In the data rows, 128 means zero.
Here are some points:
[126 189 172 122 132 135 126  87]
[118 122 138 130 123 125 140 136]
[ 98 124 176 125 145  91 104 174]
[144  84  53  77 194  99 101 199]
[143 116 131 140  94 150 127  86]
[133 129 153 134 127 142 122 107]
[142 149 186  99 109  23 206  92]
[ 97 134 127 150 122 142 133 132]
[101 234 148 123 117 151  99 125]
[134 115 118 129 140 137 125 129]
[120 134 171 115 111  69 154  79]
[135 126 131 129 125 120 123 125]
[134 140 121 140 162 169 116 108]
[136 103 115 165 166 136 121 131]
[118 142 119 117 117 133 144 145]
Then 16 other points, each followed by its number:
[198 153 141  90 118 190 136 150] 0
[129 140 123 121 126 139 138 109] 1
[144 108 114 130 136 117 123 147] 2
[ 90 141 105 141 109 146 118 111] 3
[ 87 115 150 196  69 106 113  59] 4
[113 131 140 122 129 131 119 117] 5
[115 128 118 120 110 104 150 148] 6
[100 185  98 192 119 175 114 150] 7
[112 144 158 169  59 143  99  95] 8
[ 96 186 133 143  82 167 101  92] 9
[130 103 122 115 108 111 113  92] 10
[106 130 133 114 148 130 135 150] 11
[ 71 147 105 192 101 151 136 121] 12
[130 118 118 137 130 125 126 129] 13
[114 119 138 131 109 139 131 106] 14
[147 114 105 118 115 120 133 125] 15
Which three of these numbered points are nearest to each point below by angle, seen from the average point of the first points? Their numbers follow each, nearest first.
[109 122 140 143 152 136 141 106] > 12 14 5
[134 110 111 149 134 138 117 117] > 13 2 15
[118 134 145 114 140 131 118 117] > 5 11 9
[114 128 121 140 111 140 129 121] > 3 12 14
[175  75  50  88 194 117  79 182] > 2 13 15
[146 160 110 126  77 109 168 168] > 6 15 0
[110 146 158 140 139 109 124 124] > 4 8 12
[122 135 128 137 113 135 140 105] > 14 1 3
[103 159 125  64 132 168 171  71] > 1 5 14
[129 145 148 144 105 137 142 138] > 8 7 12
[119 150 120 118 112 151 167 116] > 1 3 14
[133 108 100 114 112 114 133 132] > 15 13 2
[168 137 141 131 124 158 116 136] > 0 2 15
[137 125 166 135 125 119 134 121] > 8 4 14
[124 158 122 126 117 119 169 135] > 6 1 12
[123  75  73  66 140 146 135 156] > 15 2 11
[139 142 116 120 142 162 128 109] > 1 0 7
[120 145 168 125 166 153 105 115] > 5 9 0
[122 113 160 139 104 132 130 121] > 14 8 4
[152  86  81 105 180  96 118 170] > 2 13 15
[148  88  68  97 169 111 103 179] > 2 13 15
